One vector is turned by the same rotation once a step. Each row is the vector after some number of steps, and that number follows the row.
The counts run from 0 to 850.
[-15   0  -3   8   0  10   5  31 -11  22   3 -29  -5 -16 -27  17 -10 -10
   3 -19   8   4   8   8  -4 -10  23   6 -26   6  14  17  -5   2  -7  -4
   4  -1   2  -9  -6  -6  -2  11   7  -9  -3   4  11   6  11  18   2  14
   1 -24  -6 -11 -13   4  -2 -20 -11   1 -13  -1   8  16  -7   6  16 -11
  12  14   6 -22  -7 -13 -17   6   4  -8   3  -1   4  -4  25   5] => 55
[ -7  -1 -35  11   1  13  -8   3  -6 -10  13  -2  -3 -22 -16 -15   3 -19
  21   3  -3   5  10  -8  10   5  15   4 -24   6 -12   3   0 -17   2   2
  14  -9   2   4  13  -4   4 -20  -6  -6 -10   9  -4  13   1  -2   9 -16
  -6  10  -3 -31  -1   7  21   5  -8  -1  -6  13  -1  18 -13  10   9  13
  10  21   3 -14  -9   4   4 -15   6 -17   1  26  10  13   2  16] => 348
[ -6 -21  -9  12  10  13   3  34 -16  12  -5 -14  -6 -11  -9  11   7 -28
  12  -4  21  11   3   6   0  -1  19  19 -19  13  -3  14  16   0 -12  -3
  14   2   8  10   9  -8  -7   3   4   4  -9  15 -14  -6   8   1  -2  -2
  -6 -25   1  -4   1  -2   8 -31 -15  -6   6   0 -13  23  -8  25   9   4
   5  -2  -6 -16  -3 -12  -9  10  -9 -18  12   6  -6  -9   4   6] => 90
[-25  -5  -1   3  -8   5  -7  -4  -3  16   7  -9   3  -7  -7   1 -19 -21
  13   1   1 -11  12  -3   4   1  31  19 -26   5   6   3   0  -5   9  -8
   7   6   2 -18   1 -13 -11   4  10   7  25  -5  14  13  23  24   8   3
 -19  -6  -2   6  -3   8  -9   1   0  -4   3  21  -6  33  -3  20 -12   6
   7  21  -6  -2  -7  -9 -24  -9   0 -14  21  10  -7   5   4  18] => 70
[-20 -17 -21  -8   6   0 -13   0  -9  -6  -2  10  -2 -24   2  16 -15 -14
  26   0   4   2  12   7   4  11  18  -7 -14   2   3   7  -5 -14  -7   0
  -1 -12   2  -5  -4   0 -20  -2  -8  -8 -15  26  11  -1  18  22  11  -4
  -7   4   6 -16 -12   7 -11 -19  -6  -3  21   8 -17  25   0  12 -23  24
   8  -2  -4  -8   3   6   8 -14  -7 -17   6  20  -5   4   7   2] => 415
[-19  -8  -8  10   0  14  10  25  -8   6  -6  -4  -8 -16  -6  -1  -7 -16
  -5 -15   0   6   5 -25  -7   3  32   2 -24  -8   3   7 -26  -4  -6  12
   7   0   2  -4   8  -6  -6  -4   5  -4   2   1   2  13  20  19  -5  -2
  -1   1   6  -9 -12   2   5 -16 -13  -2   9  18   1  30  -6   3  -1 -21
  13  25   4  -8  -2   6  -7   4  -5 -28  15  14  -1  -7  22  17] => 62
[-15  -3 -17   2 -10   6  27   6 -19  -1  -6   0  -1  -8  17  14   2 -18
  10  -1   6   2   4  -3   0  17   6  32  -8   4  -2   4   2  16 -10  -8
   5  21   5  -3  10 -11 -15  18 -27   7   6   5  -1  -5   4  28   8  -2
  -5 -25  11  11  -9  -3   3  -1 -14   2  22  11 -23  13   1   9 -14 -24
   3  -3  -5 -15   3  12  10 -15  -3 -32   3   0   1   4  -5  -3] => 439
[-24 -10 -27  14 -11   5  12  -4 -16  21  -5  11   3 -19 -11  -1  -1  -3
  14  -5  -1  -4  20 -13  -3  11  17  13 -20   1   9  24  -7  -6 -17   5
   8 -14  -2   3   4   4 -22   8  10  -8   1  27  -6   1  10   5   0   1
 -14 -13 -18 -22  -1   8   4 -10   4  -7  16  -3 -12  19   5  22 -11   9
   0  19  -7   8  -2  -3  20   3  -7 -11  10  14  -9  11  -5  15] => 80
[-11   0 -18  -7  -2   9  37   5 -13  -6  -2   6   0  -7  -8  12   8   1
  14  16  11 -10  15   4  -3  -6   7   7 -21   7  -2   0   4   9  -7   8
  11   0   1   1  12 -14  -5   8 -21  12  14  -1  -3   8  -4  21   6  -3
  -5 -10   0 -18 -10   2  25  11 -15  -3  21   9  -9   6  12  14  -4 -30
  10   0   0 -12   2   8  22 -11  -8 -33   3  -1  -3  29 -22   6] => 301
[-20   5 -19   9  -6   3  23   9 -14   3  -1 -20   3  -5 -14 -10 -19  -2
  14   2   7 -13  19  -9   3  -4  24   1 -26 -14 -19   5  -8   2  -1   2
  16  -7  -5  -4   4 -16  12   0 -13  -8  15  -7   5  21  -3  10  -1  -4
  -8 -12   5 -18   0   3  12   4  -9   6   3  17  18  15   7   1  -6 -34
  13   9  24 -17   5  -9   7 -19  10 -19 -12  13   1  10  -4  17] => 337
[  1   9 -19  11   2  24  17  17  -1   2  12  -6  -6 -21 -14   8  10 -10
  21  -5  -3   9   6 -18  -3   8  -1   9 -16  17  -3 -13  -6   3   5   1
  -3 -12   3 -11  24 -11   7   5  -4 -12   2  -1 -12  13   3  18  14 -16
 -13  -3  -3 -11 -12  -8  23  19   3  10  -3  -1   6  -2   2  21   5 -18
   6  28  12 -22  -5   1  12 -23  -1   2  11  12   1  28   4   0] => 319
[ -3   2 -20   1   8  17  -6   9 -16   6   5 -25 -17 -24  -2  16  -1 -12
  17 -10   8  13  13  10   9  15  -5  23 -17  11   7  -1   2  14   4 -12
   2   3  14  -5   6   3   2   9 -28 -12  -9  15   9  -8   2  20  18  -6
   5 -16  -2  -3 -17  -3   0   9  -3   2   0   3  -3  -4  -7  10   1  28
   9  13   5 -29   4  -8  -2 -17   4   2 -15  23 -15  -4  16 -22] => 765
[-14  -3 -17  19  -2   6  23  20 -23  10  -3  -4   2  -6 -22  18 -14  -5
  23 -10  10  -4  17 -15  -2  12  22  -8 -15   7 -17  12  -2  -9  -9   8
   6 -20 -13  -2   2  -4 -19   2  12  -3   1  10  -2   8  -1   5   2   0
 -13 -17  -7 -25  -3   1  10  -5   1  -8  17   0  -3   9   2   7  -1 -28
  -6   1  12  -7   0  -2  17   6  -3  -9   3   7   9  14  -2  27] => 673
[ -9 -16 -28 -11  -1  13  13   3 -10   6   4  -1 -13  -1  11   6  -5  -7
  19 -13  15   3  10   2  -2  28  -1  28 -12  -6 -27  12   3  20 -16 -18
  11  13   0  -6  -7  -5   5   5 -22  15  12  -3   3   3  -2   7  -4  -7
  -3 -28  14  -7   5  -5   5  10  -5  -4  21   9  -7   0  -6  11 -17 -11
   9  13   8 -21  17  -4  15 -20  -5 -20   7   1 -10  -7  -2   5] => 744
[-14  -3  -5   8   0  11   5  29 -13  24  -5 -29  -3 -18 -24  12  -5 -14
  -3 -14   7   5   9  10   0  -7  30   1 -27   6  10  19  -5   3  -6   4
   8   4   7  -6   0  -4  -6   3   5  -9  -4  10   8   0   7  17   2  10
   3 -22  -4 -12 -14   5   3 -26 -17  -1  -7   6  11  18 -10   3  10 -10
  11  15   3 -17  -4  -9 -14   8   3 -12  -1   8   1  -9  27   7] => 56
[-14  -4 -11   8   5  -1  23  -3 -19   3  -2 -18 -16 -10  -8  -3  -5 -11
   9  11  15  -5  15  18   6  13  13   1  -8  14   0  16  20  -9  16   4
   8   3   4  10   6 -17   9   4 -36  -9   1 -15   4   5  12  10   1 -22
 -12 -13  -8  -5   2  13  -3   7 -15  -1   9  37   0  21   0  12  10  -3
  -3   6  15  -8  -7  -6 -16 -11   7 -15  -7  20 -10  -4  -2  -2] => 479
[ -7 -11   2  -1   3   7   9  -2  -4  14  -5   1  13 -22 -11  18  -3 -21
   8  12  14   7  15  11  10   5  23 -19 -25   5  13   4   3  -9   7   1
  -7 -16   6  -8   5   9  -8   9 -20 -14   4   9   2 -14  14  26   1  -6
 -27  -4 -18 -21  -9   3   4 -18  10  -5  25   4  -9  22  -1  30 -16  21
  -2   8  -6 -10  -8   4 -10  -8 -11  -7   3  14 -10  13  -8  -1] => 109
[-15   3 -26   8   9   8  -9   2 -16  -7   0   3   7  -2  -7  -6 -13 -32
  25  -3   3   1  11 -31   6  17  20  10 -22  -2 -13 -17  -7 -10  13 -14
   2   1 -10   0  20  -8  -5  -4 -14   3   7  10   0  15   6   9  -6 -13
 -22   3  -6 -11   0  -5   9  -5  13   8  18   7 -14  21  -7  25  -6   4
   3  16   5 -10  -5  -3  14 -10  -3 -16  12   6   9  21  -4  11] => 691
[  5 -11 -18  -4  -6   5   8  13 -10   5  10 -12  -7  -9  -3   0   3  -4
  39  -4  11   9   6  -1   2  16   5  16 -16   8 -16  -7   6  11  -8 -17
   8  -3  -6 -14   9  -9   3   8 -26  -4  11   6  -1   9   3   2  -5 -21
 -24 -19   7 -12  -4  -6   4  11  19  10   5   4 -12 -13   0  18  -9 -11
  -4  19  22 -33  15  -8  15 -16  -4  -2  -9  10 -11   4  -2   4] => 152
[-32  15 -33   8  -4   6  -2 -10 -17  16   5  11  -3 -15 -14   9 -15   4
  17 -27  -7  -8  26 -14   3  33   0  13  -9   2   3  20 -15  -7  -3 -12
   1  -2   0   1   4   1 -18   9   5  10   5  20  13   6   6   6  11   2
  -2 -14 -11 -17  -5   5   4  12   3 -18   7   1 -17   7 -10   3   0   3
   6  26  -4  -6   5  -7  17  -8   0  -5   5   9   0   9   2  11] => 217
[-16 -17 -10   8  -5   7  14  14 -17  26   0 -17  -2  -2 -13   8  -5 -16
  12  -7  17   1  12  -2  -2  -5  17  28 -20   1   8  23   6  13 -12 -12
  15  -6   5   8   5  -5   1  15  13   0  12  13  -5   5   7   4   0   5
 -10 -39 -11  -2   0   0   1 -13   1  -6   7 -10  -8  15   3  25  -1   5
   4  11  -4 -10   4 -22   2   8 -10  -8  18   5 -12  -2  -2  11] => 86
[-21  -5 -16  -6  -4   4  12   7  -8  10  -1 -15 -11 -14  -6   4  -2   1
  10  -2   8  -1  10  19   0  11  10  16 -16  10   1   8  13   5   0  -6
   1  29   0 -14  -8  -9  -7  11 -35  -4   5  -7  11   2  16  28   1   5
   1 -21   8   3  -8   7  -3  -2 -23   4  -3  35  -8   9  -7  -4   0 -20
   6  12   4 -21  -2   2 -11 -14  10 -21 -18  -8  -7  -1  10  -8] => 782
[ -6   4 -15  -3   0  11  15   5 -14  18 -16   7  20 -17 -18  13  -6 -18
  10 -15   9   9  16   5  12  27  18 -11 -16  -2  -6  15   7  -3 -12  -8
   3  -3   8   9   7   8  -8   0 -15  -6   0  25  -5 -13  -7  -1 -10  -4
 -15 -16 -16 -33   2 -10  17 -32   5 -13  14  -4  -3  13 -17  10   1   2
   1   9  -5 -12   1  -1   9  -1  -2  -9  -7   6   8   7 -11   5] => 703
[ -7 -14 -25  -2  -3   4  12   1 -11   3  -6  -8   4  -1  -4  26  -4 -10
  17   4   9  -6  12   1 -11  -6  12  27 -24   7   1   6  10   7  -2   7
   6   5   0  -1   0 -23 -17  13  -6  18  -5   3  -7   8   5  26  17  -9
  -4 -12  17  28 -11   1  -2   3 -22   1  21   6  -2  29  16  12 -17  -6
   6   0   4  -7   0  -1  14 -20   2 -12  11   5 -17   6  -2  -3] => 271
[ -7  -8 -23   0 -11   5  35   3  -3  -1  -1  12  10  -2   1  25 -18 -21
   8  -1   3   2  11   1  -1  10  20  -7 -11  -4 -13   5   1   6   4   5
   0  -6   1   3   9 -20   8   8 -13   7  -1  -9  -3   4  -6  25  13  -8
 -11 -19   7  -9 -13  -2   2   6  -4   7  31   1   3   9   8  19 -14 -19
  -3  -8   8 -11   8   8  20 -17   3 -24  16  12  18   7  -7   6] => 132
[-10   3 -12   2 -12   7   7 -10  -2   4  14  -4   2 -26 -26  -5  10 -15
  10   3  -8   9  17  11   7   5   9   7 -32   7  16  12   4  -5 -10  -5
   9  -4  11  -3   6   1  -7  -5  -2  -4   3  15   9   5  12  17  21  -2
  -2   1  -5 -21 -12  11  11   3  -5 -16 -13  12 -14  18 -13   0   6  20
  10  32 -23 -13 -11  10 -17 -13  -1 -18  -4  19  -1   6   8   7] => 41
[ -2  -2 -26   9   1   6  17  13 -12   8  -4  -4 -15 -16   6   8   3 -14
  27   0   3  11  11 -16  -5  15   3  23  -9  14  -1   0  -9  -3  -5   3
  -5  -9   2  -3   6  -3   1  17 -16 -36  -5   5  -6  -3  11  28  17 -18
 -16 -15   6   0 -15  -3   1   3  -3  14  11   6  -6  -4  10  20  -5 -13
 -10  15  10 -15   0   2  16 -21  -7  14   5  10 -21  13  10  -9] => 455
[-21 -22 -28  -5   7   2 -12   1 -13  -6  -6  11   0 -23   5  11  -8 -13
  25   0   4   5  11  -3  -2  12  12  -3 -19  -1   1   5  -9 -17  -6   4
  -5  -8   0  -8  -1  -2 -21   2 -17 -12 -16  26   7  -3  17  20   1  -5
  -9   5   6 -14  -8   8 -13 -18  -5   1  24   6 -20  23  -1  18 -21  23
   6   4   4  -9   0   7  10 -16  -7 -19  -1  19  -5   3   8   1] => 416
[-13  22 -22  25  -8  10  14   4 -17  12  -3  -6   3 -11  -1  -8  -3 -24
  10   2 -12  -2  13 -29  10  14  24  26 -15  10  -7  -4  -6  -2   5   1
  17  -5   3  -3  19  -9  -4  -5   0 -16  10  11  -8  15   3  16  18 -13
 -20  -6 -11  -5  -4  -5  11   7  -5   0   0  14   1  17   2  18   1 -12
 -12  24  -1  -4 -12  -3   5 -13   6  -5  13  22   4  18   1   8] => 658
[ -4  -5 -32   2  -3   9  -2  -3 -13  24   0  -8   9 -13 -37  17  -5  -5
  14 -12   6   4  20  14   1  19  13  -3 -24  16 -11  23  25  -9   2  -4
   5   3   0  -2  -5   2  -5   0  -3  16  -8  11  -6   6  -8  -5  -1  -5
  -9 -18 -10 -12  -3   2  13 -16 -12  -9  -1   4  10  14 -12  10  11  12
   0  27   6 -10  -6  -8   2  -6  12   6  -8  -3  -9   3   6   4] => 530
[ -7 -14  -9 -12   0  17  -2  10   3  26  -1 -12 -11 -34   1   9   9   4
  10  -3   7   6   9  23   3   2   8  18 -28  15   5  11   0  14 -13   5
  11  -6  20 -26 -10   1  -5   0  -6 -15   5  17   2 -11   8  17   7  -2
   4 -17   5  -9  -9   0   3  -3  -6   3   2  10   9   8   0  17 -12  15
   9  14   7 -22   1  -8  -6 -17   1   1  -2  17 -34  -3   6  -5] => 597
[-30  11 -17   5   7  18  16   2 -10  -2  17  -8 -16  -9   0 -12  -8  -2
   6  -3  11  -8  12 -13   0   5   1  14 -21 -17   5   6 -24  -2  -4  -4
   8   4   8   1   9  -1  12   4 -13  -3  15 -15  11  15  11  18   6   3
   5  -6  -3 -19  -5  11  13  18  -6  -5   9  15  -2  10  -3  -3  -5 -17
  27  20   1 -16  -1   3  -5 -15  -1 -33  -1  10   2  10   4  15] => 31
[-17  11 -32  10   3   8  -2   4 -11  11  10 -15 -22 -12 -11   4  -1  -7
  23  -7   2   3  13  -3   1  12  -2  41  -8  19   3  11   2  -8   7  -2
   7   3   4   1   2  -9   8   7  -1 -14  -2  -1   3  11  13  20  25  -6
  -2 -17  -1   4 -10   6   2  19 -19   2 -14  13   2   8  -2  15  12   2
  -1  23  -2 -11 -11 -10  -3 -15   5  11   9  10 -14   8  16  -2] => 797
[-11   2  -5   7 -13  12  -7  11 -11  16  10 -25   7 -15 -32   6  -9 -10
  26 -21   5   0  14   8   7   5  11  -2 -23   7  -1  10   7   1  -4 -27
   1  -5   1  -5  13 -12  -4   8  -3  11   2  10   7   6  -1   0   2   7
 -12 -25  -5 -23  -6   1  12  -9  11  -2 -11  -9  -4  13 -15   7  14   6
  10  13  12 -29   0 -19 -11  -1  12 -10 -11   9  22   3   7   5] => 359
[-12   3 -22   2  11  17  19  12  -7   7  -6   4   4   0 -14  14 -12 -23
  16 -19  21  11  11 -12  -5  18   4   0 -13 -10 -22  12  -1  -1 -15 -18
  -4  -4   0   9   3   7   9   9  -7  -2   4   0 -14  -3  -1   6  -9  -2
 -15 -21  -7 -26   2  -9  18 -20   3 -10  24  -7  -7   3 -12  11  -3 -25
   6  13   1 -18   4   1  10  -7 -12 -15   6  -9   6  14  -5  10] => 707
[-14   4 -27   9 -11  11  -4   6  -2   3  11   4  -4 -32 -21  -2  14  -8
  21  -9 -10   6  12  -9   0  11   3   6 -24  17   7   8  -7 -11 -15   2
   3  -4   3  -3   7  -2 -18  -3   1  -9 -10  25  -3   5  12  17  16   4
  -1   0  -3 -24 -15  12  16  -6 -14  -4 -14  -2 -15  14 -12   2  10   1
  10  30 -14 -13 -12  13   5  -9   1 -12  -7   7   6  20  10   6] => 44
[-10  -9 -15 -13   2  17   6   2   6  -4   3   0   7 -21  -5  34  -6 -18
   0  -2   1   4   8  27   0   2   9  -4 -28  10   5   2   5   6   4   5
  -1   5  19  -7  -1  -4 -10   3 -12  22 -12   2   3  -6   6  32  17   6
  10  -3   8  -4 -21   4   7  -5 -22 -11  15   1   4  25  -7   4 -13  16
  19   6 -13 -13  -7   9 -11 -21   4 -26   5  12   3   5   8  -6] => 582
[-11  -8 -12 -13  -5   8  -1   7   6  -1  -1 -12   6 -13  -7  17  -6 -25
   4 -14   4   4   5  16  -9  -7  11  15 -25  -5   6   0   8  14  -1 -10
  -3  14  16  -1   3 -23   9  10 -12  23  -3  -2   4   0   4  31  11  -2
   2 -13  21   9 -11  -8   0 -13 -18  -3   4   0   2  25 -10   5  -5   2
  25  10  -6 -27  -2  -1 -13 -20   3 -25   8   0   0   3   7 -11] => 579
[-23 -10 -12  -6 -12  -1  14   7  -6   5  11 -10  -8 -12  -2   6 -11  -2
  11   2   7 -14  14  21   3 -13  12  25 -21   6   5   5   3  17  -4   0
  12   7   6  -8   0 -29   2  11 -11   7   8  -4  16   9   2  27  17   6
   3 -30   9  -2 -13  13  -5   9 -18   7   5  10   1  14   9  14  -4  -8
  14  -6   2 -16   8 -10   6 -13   7 -32  14   6   4   6  -6   5] => 611
[-13 -17 -10 -12   4  14   9  17   4  31 -10  -5 -12 -16  -8  12   9  -6
  -1 -11  16   7   5  21  -3  12  13  14 -17   8   3  22  15   2 -11   0
   8   9  17   2  -8  -7   2  10   2   0   6   7  -8 -10  13  15  -9 -14
  -6 -25   5  -1   4  -4   2 -28 -15  -9   8  14  -2  21 -11  18   7  -7
   7  22  -7 -11  -5  -6 -11  -2 -11  -4  15  -4 -28  -3  -2  -4] => 259
[ -3 -20 -28  -3  -7   5  23  12   1  -2  -6  13   5 -13   1   9   3 -26
   7   0   9  10   0   7  -7  15  24  -7  -9   2 -21   6   9   1  -3   8
  -1   2   4   3  10 -19   7   0 -21   2 -16   2 -14   4  -2  15   0 -22
 -16 -17  13 -14  -7  -1   9 -18 -14  14  24   6  -6  16   0  20  -2 -22
   0   1   7 -16  -2  12  19  -9  -2 -29  19   6  13   8  -6  -1] => 129
[ -5  -7 -20   3  -4   4   4  -6  -5  -2   6 -23  -1  -8 -20 -14 -11 -22
   9   8   8   4  16   8   9  -6  23   1 -30  -4  -6   9  13  -6   5   3
  23  -8   5   3   2 -11  18 -18 -12  -7  11  -6   1  20  -1   4  10 -15
 -11  -3  -4 -20   4   8   7   1  -5  -1 -11  23  11  23  -7   7   4  17
   9  22   3 -17  -4  -9 -18 -19  11 -20  -5  30   0  -1   5  11] => 344
[-17   9 -10 -13  -8  -1  26   9 -12  13   0  -6  -9  -8  -5  20  -8   6
  11  -6   8  -4  15  10   7  13   9  17 -19   9  -3   1  -4  20  -4  -8
   8  25   1 -23  -4  -6  -8  13 -21   4  17   0  20   1   8  32   7   7
   1 -23   0  -8 -15   7   2  20 -12  -6  -1  23  -8  -3  -2   2  -7 -27
   2  18  -2 -22  10   5   5 -12   4 -19  -7  -9 -10   1   6   5] => 779
